The rows of Y fall into a few groups, and each row is roughly a mix of its group's hidden directions.
Y (82 x 10):
[[ 25  24  34   4  19 -10 -36  22   5  31]
 [-40  30  30   6  -6 -23 -17 -31  -5  19]
 [-12  42   4 -18  46 -17  -7  17   0  23]
 [ 20  56   6  13   1   7  14 -35  12 -16]
 [ -8 -30  24  21 -25  -5   9 -48 -23   4]
 [  7  21 -48  -8  18  20  27 -31  12  12]
 [  4   1 -53   6   1  10  36   2   8 -35]
 [-11 -31  -3 -16  29  -6  50   9  -9  26]
 [-32  25  12 -11  17  -4 -20  50   7  20]
 [ 48  38  25   7  22   6  -5  -1  24   6]
 [ 25  38 -26  24  17 -14 -14  11  38  -9]
 [ -7 -10 -41  -4  -1  23  42 -30 -10 -19]
 [ -9  30 -36 -22  34  21  31   9 -10   7]
 [-34 -26 -38 -15 -22   3  29 -10 -22 -12]
 [  3  24  22   1  30  -9 -41  36  19  13]
 [ 27  -4 -15 -27 -20   9  53 -19   7  12]
 [  9 -43  36   8 -16 -27 -15  18  26   8]
 [-14 -13  48  -2 -32   0 -37  -3 -24  -2]
 [  1 -13  55  -8 -25  -5 -35  14 -15   5]
 [ -9  26   2  32   0   4   6 -48 -19 -31]
 [-26 -24 -20 -13 -11  25  34 -30 -30  -7]
 [ -3  24 -31 -17  18   3  49 -24 -19  -6]
 [-48  19 -10  21 -24 -39 -14   4   7   0]
 [-20  -5  36  18 -17 -17 -43  27  14  12]
 [ -5  29 -11  12  51   1 -25  28  -5 -21]
 [ 60  11  29  -9  16  -3 -22  -9  -9   3]
 [-33 -29  25  -6 -30  12  -8 -17 -38 -10]
 [ 35  26 -21 -23  31  10  20  31  19   1]
 [-33   4  23  40  -6 -20 -41  -5  -8 -13]
 [-23 -34  -5  -8 -36  -1  10 -16  -6 -46]
 [ -4  36  10  31  12 -15 -46 -17  17  14]
 [-56   0 -27  14 -19  30   5  -5  -8 -13]
 [ 63   1  11   7 -11  19  20 -11  22  -5]
 [  2 -41  17 -28 -11  33   4   7 -10 -38]
 [-19 -22 -34 -27  28  -6  30  13 -29  10]
 [ 12  21  14 -16  -9  -2 -29  39  43  18]
 [-20   4 -51  22   4   8  25 -20  -1 -31]
 [ 25  -9  24   9  26  -1 -38  41  16  10]
 [-30 -26 -36  -3  -3  27  42  -5   3 -10]
 [ 17  -5 -49 -13  -4  21  37   9   0 -28]
 [-41 -22  18  -4  -6  35 -18  38   4   0]
 [ -8  29  14   9  23  -6 -23  35  14  43]
 [-36 -18 -20 -13  -6  49  17   4 -11 -23]
 [-19 -37  15 -30  -9  19  27 -13 -34  16]
 [ 43  14   8  -3  44   2  32 -16 -11  12]
 [ 28  18 -37   8  24 -12  21  24  34 -11]
 [ 27  -3 -23 -13 -11  15  55 -27  -6  -7]
 [-22 -17  41 -10 -13   6 -36  38   4 -10]
 [ 17   6  31 -13   6  -9 -29  33  31  34]
 [ 21 -13  36   4  -7  -4 -39  29  28  21]
 [  1 -37  23 -37   5  30   4  29  -1 -23]
 [ -1  29 -42  37  16 -11  -3  -3  26 -24]
 [-37 -14 -43 -15   6   0  28  -5 -31 -13]
 [ 29 -25   1 -27  -2  -2  33  46   6 -11]
 [ 11  14  45 -16   2   2 -47  25 -11  -8]
 [  9  24  -7 -36  20  -6  -1  43  26  25]
 [-19 -24 -32   1 -14  31  33 -26 -10 -24]
 [ 31  31  23  -5  13 -12 -32   7  25  33]
 [-41  27  -9  28   5  24 -21  17   1  31]
 [ -4  21  14   0  26  -8 -44  42  20   8]
 [-51  20 -34  -4   2  -2 -18  21  -4 -26]
 [-28 -13 -29  -5 -11  27  26 -38 -25 -12]
 [ 48  -6  31  24 -17  13 -20   0  27  -6]
 [-40  -8  -9   8 -17  21  -1 -46 -30  -8]
 [-29 -28   6  -9 -31  22   7 -23 -38 -18]
 [-21   0 -45  14  -9  18  22 -27 -10 -34]
 [-13  12 -34 -10  11   3  46 -28 -27 -14]
 [ 26 -54  29  -9 -19   9  -3  -6   3 -25]
 [ 25  25  22   7  30   2 -23  23   8  42]
 [ 22 -41  46  -2 -19  -7 -25   9   8 -10]
 [-23  24 -40 -12  21  36  28   0 -14   0]
 [ 17 -18 -30 -32 -12  22  45   8  -5 -18]
 [-20 -13  31  13 -31 -37 -34  13  12  -7]
 [-20 -40 -11 -16  -8  14  44   1 -28 -14]
 [ 17  25   3  29  16 -30 -28  28  32  -6]
 [  1 -26 -23 -31 -15  27  43  -7 -20 -13]
 [ 34  44  16 -10 -16   5  19 -21  30  11]
 [ -1  58  17  21   7   0 -26 -14  15 -16]
 [ -4 -28  38  18 -20  30 -40   8   0   0]
 [-41 -11   2 -18 -32 -21  -4   8  -6 -43]
 [ -3  37  -2  -8  37  -8  -3  36   9  36]
 [ 26 -30  24 -21  28  21   7  34  15  19]]
One row of each group comes first, with its name. Which group is each row after those in?
[ 36  53   6   7  25   9  13 -16  13  -9]  <25>
[ 29   5  -4 -31  29   2  28   7  17  42]  <61>
[-28  25  21   7 -17 -36 -39  21   3   0]  <74>

[-34 -42   7 -11  -1   8  33  -8 -35   4]  <61>
[  2 -27  42 -37 -16  11   0   1 -23  27]  <61>
[-43  -8 -12  17 -17  16  -2 -39 -28 -21]  <61>
[-29  22 -48   6  16   1  35  -1   6  19]  <74>
[  6  14 -31 -15   9  37  25 -29 -26 -24]  <74>
[  9  11  36  25 -40   2 -14 -38  15  -4]  <25>
